Each row of T is roughly a mix of the hidden directions of one of 5 groups.
T, 180 rows:
[[ 26  -8  44   5 -21 -40  43  -2  14 -16]
 [ -6  38   2  -8  58   2 -13 -31  18  27]
 [-64  24  -9   1 -28  -1   2   0  16  37]
 [-49  15  12  30  36  23 -10 -34  -9 -14]
 [-15  -2  20 -43  15  32 -36 -29  -2  34]
 [-20  -6  13 -41 -27 -56  -5 -22 -18   9]
 [ 13 -21 -46  56   5  14   9  -6  -5 -29]
 [ 12  -4  34 -40  -6 -30 -30  23  -3  42]
 [ 43   2  -7 -21  -3 -15  43 -27 -17  40]
 [-33  25 -27  18 -11  30  23  -8 -52  -2]
 [-13 -30  44  48 -23   9  -1 -27  21  -1]
 [-46  19   5  21  46  -9  19  21 -24  23]
 [ -9 -17  26   3  -3  40 -35  29  45 -19]
 [  6  -5  13  38  59  -2 -24 -37   2   2]
 [-10  -5  54 -26   3  27 -20 -33  -2 -34]
 [-63  28   6 -11   2  32 -14 -13  22 -16]
 [-22   6  18  38  21  -5  55 -13  32   5]
 [-61  10 -25 -26  -6  -9 -23 -10  -7  34]
 [ -5  36 -30  42   3 -37  -2 -18 -34 -14]
 [-26   0  16  39 -52  29  -9 -19 -18  14]
 [ 52  -7  -5  35  -6  40   7   7  31  19]
 [ 14 -23   2  -9 -36  29  17  24 -13 -55]
 [ 13  36  -4 -37  -2 -21  28 -29 -47  -3]
 [-61   1  -9  -1 -42 -15  27   4  17 -14]
 [ 41  13   9  11  40 -15 -27  34   9 -34]
 [ 18  -4 -31  -6 -62   4  -6  -9  42  -2]
 [-56   9  11 -37 -13  17  12 -17   8  38]
 [ 27 -11 -13 -27 -62  -4  -2 -11 -37  -3]
 [-51   2  25   2  22  -8  11   6  13 -54]
 [ -7 -29   7 -51  19 -38  10 -34 -19  13]
 [ 19   0  -9 -58  -6  21  23  39   0 -27]
 [  4  -1 -12  14 -43 -11  31 -23  22 -53]
 [-48 -16 -38  24   7  40  -7 -14   0 -25]
 [ 12  16 -54 -40  40  -1 -20  -7   0  -6]
 [ 45  -7 -10  50  29 -25   5  24  10 -13]
 [  9  -3  10 -58 -21   9 -31  -7 -17  42]
 [-56  25  16  21  48   6   8  -2 -12  -6]
 [ -3 -13  56  29   2 -16   9 -47  -3 -18]
 [-13 -38  33  13 -22 -24 -41  -5 -23 -30]
 [ 29 -12  20 -26  48   2 -16  40 -10  26]
 [-23  24  -1  -5 -24 -19  39  36  -5  47]
 [-60 -24   0  21 -34 -16  27  -4   0  16]
 [ -7 -26 -21  19 -38  -7 -41   9 -32 -35]
 [-34  11  -5 -12 -33  31  -3 -26 -51 -19]
 [ 12  32  26  18  34   6  15  21 -43 -35]
 [-29 -41 -24  21 -28  25  -9 -39 -22  -1]
 [  8  42  30  14  13   7  36  14 -27 -41]
 [-50  22  -6 -28  -8  -5  33   0 -44  14]
 [-11  -3  29 -45  36  32 -33  -9 -17 -16]
 [-20  16  -3  20 -37  39 -30  20 -40 -14]
 [-13 -45  38  30 -11 -18 -25 -33 -16  -5]
 [ 67 -27 -18 -26 -17 -18  -2   8   7   4]
 [ 24   1  15 -14 -22 -26 -32  30 -20 -51]
 [ 10 -23  -4   9  -3   7  40  16  23  62]
 [-17   7   4  29  18  -1  54 -23  25  38]
 [  1 -54  15  22 -38  22 -14  23 -23 -14]
 [-25 -17  43   8 -11  -3  17 -55  -3  28]
 [ 47 -17  -4 -51   7  -4 -18  31 -24   8]
 [ 20  26 -21 -38 -37  17 -36  -6  -7  33]
 [ -5   1  -9  28  33 -32   8  -5 -58 -23]
 [-10  11  -5   2 -10 -37  -1  65   7 -33]
 [ 14  33  -6 -23  15   6  17  44 -47 -23]
 [  3 -26 -14 -14  -4  50 -35  24 -40  -5]
 [ -5 -16 -10 -17  18 -34  46  -4  -8  52]
 [ 17  50  24  10  -3  34 -49   5  -2   7]
 [ -8  67  25 -11  13  22  32 -10   1  -1]
 [-20  33  -1 -37  -6 -31  40  -1 -35  20]
 [-10   5  25 -38  14  19  -8 -30   7  57]
 [ 57  -3  20 -18 -10  -5 -37 -10 -27 -28]
 [ -4 -41  17 -42  31  25 -19 -28  -2 -22]
 [ 13   4 -11 -15  68 -33 -17   6   6  21]
 [-54  -3 -22 -28  -6   9 -36 -27  19  20]
 [-31   4  -8 -17   5  52  39  -2 -34  17]
 [ 15  -4 -11 -66  -6  25 -18  -1  13 -34]
 [-20  14  43  25 -25  40  11 -35  19   1]
 [-45 -18  23 -10 -10  15 -14  17  46 -34]
 [  5  16  21 -56  41  30  17   6  -3 -17]
 [  3  49  21 -14  15   7  42 -20  31 -25]
 [  4 -30  -2  25  -3  -2 -27  39 -58   1]
 [-17  15 -25 -30 -48  17  19   4  17 -43]
 [  1  58  11 -38   7  24  36   6   4  -8]
 [-17   6   6  58  -4 -25  20  29 -38  -7]
 [ 46  -8 -32 -17  40  -4 -16 -14  21 -33]
 [ 44   0   8  28   0  11  17 -49 -14 -35]
 [ -8  18 -57   8 -36  10  -5   0  40 -16]
 [ -1 -13 -15 -46  11   8 -24 -45  11 -41]
 [ 12 -45  -2  38  -6 -43   2 -12  20 -32]
 [ 15 -13  27  24  10 -45  50   8 -19  19]
 [-53   4 -17  14  38  18   9 -16 -33  23]
 [-15   9 -49  30  -5   8  12 -40  27 -30]
 [-16 -15  12 -18  41 -28  37  -3  -2  48]
 [-21   0  50   8 -30 -48  24   2  -1 -17]
 [-26   6 -38   8 -18  21   0  12  -9 -62]
 [ 11   3 -15  -5  26  15 -23  37 -61 -12]
 [-12  15  13 -13  46 -29  15  37 -40  13]
 [-31 -53 -18 -20 -17  -8  -9  -7  15 -43]
 [ 38   6 -22 -29  12 -18 -10   8 -53  30]
 [ -2   1 -13   3 -22  23  51   1 -16  54]
 [-34  11   0  34  47 -21  38  -1 -18  12]
 [ 32 -54 -23  11  37  -4 -14 -23 -12  14]
 [-20  23   6 -24  20   0  26  11  28  59]
 [ 31 -32  17 -42  46   8  -5 -23  13 -10]
 [ 39 -12 -35 -19 -29  29 -44  -1  -1 -13]
 [ -5 -47  -3   6   4   4 -45  21 -22  42]
 [-44 -29 -22  16  11  -1  -7  20  15  52]
 [  4 -10  42 -30 -14 -12 -52  -2 -22 -28]
 [ 13  12 -13 -14 -20 -16  38   1  30 -58]
 [-27   6  -4  65  13   8  -1 -35  11  22]
 [-18   8 -59  23 -13  30   1 -19 -18 -31]
 [ 23 -15 -19  65  -4  20  -9  14  29  11]
 [  2  17  22  41  56 -32   0  11  15   4]
 [ 50  42 -27 -12  19  20  16  11   6 -27]
 [-24 -18  13 -15 -34  -6  19 -28  -7  58]
 [  2 -48 -16  -8 -53 -28   8  13  24   3]
 [ 29   6 -29 -35  -8  16 -18   1  24 -53]
 [-21 -20  25  16   1  10  32 -50 -40 -11]
 [-16  15  -7  29 -34  42  -7 -44  -6 -27]
 [ 23 -57   1  -4  38  -8  26 -13  18 -23]
 [ 68 -10  14   5   1  -9 -13  -2  44   4]
 [ 15   3 -29 -13 -17 -27   6  47  25  44]
 [ 45  54  14 -25 -26   9  18  -2 -10  -5]
 [  7  29 -13  -2 -37   2  39   4 -12 -54]
 [ 22 -26   4  18 -22 -25 -53 -29  11 -27]
 [ -9  -3  -2  16 -58  36  21   5  -4  41]
 [ -3  -2  19  22  40 -18   9  29 -46  35]
 [ 24  -5 -20 -44  -3  28 -54   5 -20   6]
 [-50 -43 -14  28   6  -4 -31  18   4  19]
 [-32  11  28  -6 -10   7 -25  49  40 -15]
 [ 42   6 -38 -16 -18  14 -23  21   0 -45]
 [ -6 -17 -27  43 -25 -26  -9 -45  17 -21]
 [ -3 -38 -14  30 -14 -57 -20 -17   8  17]
 [ 19 -16 -28  51   3 -43   8   0  13  32]
 [-30   5 -10   9  -1 -36   1  37 -57   3]
 [ 20  10 -13 -29   4  30  12  29 -29 -53]
 [  3  43  -5  18 -10 -19 -34  -2 -16 -55]
 [-37  26  26 -14  31   7  -7  48 -26   9]
 [-23  15  17  21  46  -5  14 -36  21 -39]
 [ 17  -4 -29 -33 -52 -17  -5  22 -36  -1]
 [  1 -22  43 -25 -11 -17 -24 -20 -10  52]
 [  4 -50 -20  17 -54  -6  -5   8  -6 -28]
 [ 23 -25 -38  -3 -62  -6  -9  -7 -18  -8]
 [-18  28 -11  25  -6 -46 -35   2 -13 -42]
 [ 28  -7 -59 -28 -17  -1  25  13  -9 -27]
 [ 12  28 -29 -49 -16 -11 -21 -12 -44   3]
 [ -7   3  17   8  23  -6  13  46   0  61]
 [ 13  -5  -3 -43 -34  13  23   1 -16 -53]
 [-45   7   4 -12 -14  23 -54  14  21  25]
 [  7  -6  25 -41 -36 -53  -9 -13   7  16]
 [ 21  40 -37  -7 -14   7  55  14   7 -11]
 [-46  -2  -1 -23 -51   3  -6  11  25 -32]
 [-10  16   6 -16   2 -29  19 -26  56  38]
 [-38   9 -12  19  -9  48 -45 -14 -21   6]
 [ 30 -32 -30  23 -16  26 -10 -43 -27  -2]
 [ 42 -10 -21  57  21   8  -1   9  29   7]
 [ 19  13  10 -46  53  25   8   8  19 -20]
 [-38  12 -10  19  31  31 -21  15 -13 -47]
 [ 45  -9  20 -22 -36 -16  15  -3  25 -42]
 [ 18  19 -27 -31 -26  -3  13  43   7 -44]
 [-17  29  -6  10  13 -26  -1 -47  37  37]
 [ 66  22   7  14  13  12   0  16  37  -6]
 [ 55  26  -7  21   1 -51  -5  -1  15  -4]
 [  3 -20   3  35 -40 -26  26 -17  19 -42]
 [ 15 -34  10   7   4  29   2 -28  61 -15]
 [ -1  24  -5  -6 -58  30 -14 -24  37  -2]
 [ 12 -47 -31  -5 -23  14 -24  28 -32 -26]
 [  8 -10  -5  15 -33  29   8 -37  57   6]
 [-20  25  13 -10  43 -31  11  28  43  15]
 [-18  19  -6 -13  26 -66  23  18  -4  15]
 [-39  15 -21  25 -17  18  32 -19 -22 -41]
 [ 12 -11   2   1  51  20  -5 -46  34  22]
 [ -5  38 -12 -25  31 -32   1  11   0  52]
 [  4  -4 -20   6  18 -35  10  22 -59  32]
 [ 26 -22  -9   3  53 -16  38 -35  -5   0]
 [  2  22 -23 -12  -4 -39  32  -6 -56 -13]
 [-52   3  -5  12  33   2   8 -46  27  13]
 [ 47 -14   5  -6 -50  10   4 -38  -6  24]
 [-22 -14 -10 -19 -18  17 -51   8 -22 -45]
 [-14  19 -24  47 -31   2  -7 -20 -12  47]
 [ 40 -40  14 -17  -7 -25  31  -8 -27  31]
 [-29  22 -11 -51 -37  15 -23 -17  24  -6]]

Here is one row of each group, with its name. Which group are the others in?
[-12   9 -42   1 -44   0  24  24 -13 -43]
<87>
[ 38 -11 -54 -43 -12  -6   7  17  14  -6]
<2>
[ -4 -31 -18  40   7  18 -49 -22 -27 -10]
<28>
[ -1   9  -2 -30  15  42  53  -1 -22  29]
<48>
[ -5   6 -19 -46 -63  -3  -9  20  -4  -2]
<54>

[ 10  40 -38  -3  32 -41  12 -22   6 -21]
<28>
[-14 -37  14  59  39  -8   7  11  -1  -4]
<54>
[-62  34 -16  16  -7 -13   2 -33 -13  -7]
<54>
[-33  10  15  12  32   9  30 -37  46  -2]
<54>
[-20   3   1   9 -48  21   7 -47  39   3]
<28>
[ 13   3  45  29 -35  15 -28 -21   4 -37]
<2>
